A single turn carries every row of the set below to another of its rows. Some are shown first; where does it send the rows asked next?
Gela: -11 0 -12 -1 1 8 -18 10 4 11 -4 -1 10 0 22 -1 0 2 4 -3 1 19 18 1 1 4 -1 -1 -5 7 -13 -14 4 10 -13 -1 -3 10 -5 5 -8 2 -11 -1 -1 2 2
kiv: -4 -1 1 -2 -9 -1 -1 4 0 10 5 -16 16 -18 4 2 -8 -12 -1 -2 5 3 15 6 7 -4 -21 18 -16 -7 -13 -9 -10 10 -5 -9 -5 1 0 -5 3 8 -10 -13 11 -12 3
dos: -3 3 4 -16 -2 -19 9 -4 -1 -8 -1 -2 -4 -9 1 -8 11 -3 4 7 2 6 5 4 16 -7 -15 0 -3 -11 -2 -4 -21 -2 8 -18 -4 12 -6 1 2 10 -3 5 -13 -9 12
palo: -1 -2 6 4 -1 1 -1 3 -9 -19 -5 0 16 -14 9 -7 1 7 2 9 -1 11 3 1 13 2 -8 -5 -1 5 8 -12 -15 21 6 -11 8 6 0 10 15 2 -8 -1 2 -7 12
sete: -6 4 -7 0 1 6 10 -4 12 9 3 -7 9 -20 11 -3 1 -7 -2 -9 -4 0 14 0 1 7 1 -1 -13 6 3 7 10 -1 3 -2 -12 28 8 -9 -2 -15 -15 10 -1 -4 -5
lavos: -7 -1 -12 7 2 -1 2 -4 5 -4 9 -11 -1 -18 17 5 -3 2 -7 -14 -1 2 21 2 1 -10 -8 -4 -5 3 8 -2 2 15 6 -16 -8 25 -1 -17 -6 -8 -7 -3 -6 1 -5
mik: -7 -1 -4 -8 -2 6 5 -3 -14 3 14 -7 11 -22 1 -9 3 -5 -4 -8 1 8 22 0 6 -2 -11 14 -21 -3 -3 -10 -4 4 -5 -9 -1 -7 5 0 -2 14 -9 -10 8 2 9
Fugat: -15 4 7 -11 4 -7 7 -6 14 11 -1 -8 9 -5 6 -2 -6 -3 8 -1 1 -2 -2 4 3 7 10 -5 -16 -1 -13 13 4 -7 0 3 -15 23 1 3 1 -5 -2 0 -1 -13 -6
sifop: -8 -2 -13 -11 0 9 -6 3 -3 6 4 -1 0 -4 29 -5 9 7 9 3 1 16 14 6 5 -3 -11 0 1 1 2 -18 6 8 -10 -5 2 1 -5 3 2 2 -7 14 -10 3 12
nosoz: -4 3 -3 6 1 -4 -2 8 -3 -18 6 -5 8 1 13 3 -4 12 2 2 -1 7 4 13 13 -5 3 -3 -1 4 -3 -5 -12 17 -4 -7 1 -3 0 26 10 3 -2 4 2 -7 13
nebo: -17 0 8 -17 -8 -6 2 -15 6 7 3 -9 11 7 9 -4 -4 2 4 8 0 -5 7 8 5 -1 2 0 5 2 -11 21 -6 5 0 0 -4 -2 -3 7 -2 13 10 -9 0 -2 -7
rupev: -5 -2 -4 1 0 0 2 4 -4 -19 1 0 12 -9 0 -5 -5 4 -22 2 -5 1 4 8 6 -9 -1 -1 -18 -4 12 -7 -14 14 0 -6 2 2 2 5 17 5 -7 -4 0 -11 17
lilaz: -14 -2 -3 -11 -9 3 8 2 -8 13 3 -8 9 -15 -12 -10 -4 -11 -7 -5 -7 4 24 7 10 3 -13 17 -19 3 -5 3 -3 4 -6 -7 5 -5 8 0 -1 5 -2 -3 -1 -5 -3
Sig: 6 11 3 1 -2 -4 13 -8 16 6 -15 0 1 -11 10 2 9 -10 12 1 2 8 1 0 8 5 -11 -1 -1 -3 -6 1 3 0 9 0 -11 23 0 -4 8 -3 -9 3 -7 -15 -1
zisu: -18 -3 -4 3 -2 4 10 -12 -1 6 1 -8 -8 -8 10 -5 -1 -2 -6 -11 -14 -4 20 7 5 -1 -2 -7 1 10 12 5 3 4 8 -12 -4 12 3 -3 -4 -1 3 -1 -14 7 -13
damo: -16 -6 9 -1 6 -10 -4 -6 -10 -10 9 -2 13 -3 19 -5 -13 6 -5 -3 -6 7 1 12 8 -7 7 -15 -9 8 8 -8 -7 14 -3 -8 2 7 1 17 16 4 -5 -4 0 -6 5
gason: -24 -7 10 -21 -2 -4 -3 -7 1 1 16 -14 15 5 15 -8 -1 7 7 7 5 -2 6 1 6 5 3 0 -2 -6 -12 7 -11 -1 -7 -7 -3 1 -2 7 0 15 2 -6 5 -6 9
Budi: 0 4 -14 -11 -13 10 -7 -1 3 11 -4 1 5 -1 18 -7 5 0 8 10 -1 14 19 7 4 0 -11 0 9 6 0 1 7 15 -11 2 7 -1 0 4 0 1 -7 8 -5 5 0
miko: -5 9 -3 1 3 9 4 2 13 17 -6 -6 6 -6 15 4 0 -3 17 -2 2 11 6 5 2 8 -2 6 -8 7 -16 -3 13 1 -7 8 -10 9 2 8 1 -3 -7 9 4 -9 -4
bul: -16 -4 -5 -3 -1 3 6 -11 2 -5 14 -7 -5 -6 15 -5 10 7 -8 -14 -9 -2 12 0 7 -5 4 -13 2 0 14 -1 -3 0 7 -22 -9 15 3 -5 -8 0 -6 -3 -10 5 5
sina: 5 9 -2 -4 -5 1 13 -3 13 8 0 -7 18 -17 1 0 2 -14 -1 -2 5 0 11 1 4 5 -8 15 -18 -7 -12 10 3 0 0 6 -9 12 6 -5 5 0 -12 -3 6 -16 3
nafop: -5 5 7 -5 -3 -13 -4 6 12 3 -14 -1 -2 -1 9 4 7 -4 -1 2 -1 10 2 6 18 -5 -15 -6 3 -9 -4 -9 -14 3 10 -16 -13 22 -10 0 0 1 -7 -3 -12 -14 1
neb: -16 -2 4 5 7 0 0 3 -4 -14 14 -5 12 -8 6 -7 -10 8 -15 1 -10 2 14 9 6 -3 1 -2 -9 11 11 -5 -19 12 2 -13 -1 8 7 10 7 4 -13 11 11 -5 6
ravod: -20 -5 2 -14 1 -17 -5 -6 9 -4 6 -9 17 0 4 -2 -7 4 -1 -1 4 -1 6 -2 2 -2 8 0 -8 1 -20 14 -12 7 -2 -9 -7 20 -5 -2 -11 6 2 -12 3 -10 0
tof: -2 6 0 -19 -11 -14 6 0 5 0 -10 3 -3 -5 -6 -9 8 -7 -2 10 -3 9 11 7 18 -1 -16 -3 0 -9 4 9 -9 5 6 -12 4 16 0 -2 4 -1 -2 3 -18 -10 1

ravod moves to -> kiv
palo moves to -> damo
dos moves to -> gason
Where do these go?
miko moves to -> sete
lilaz moves to -> Budi

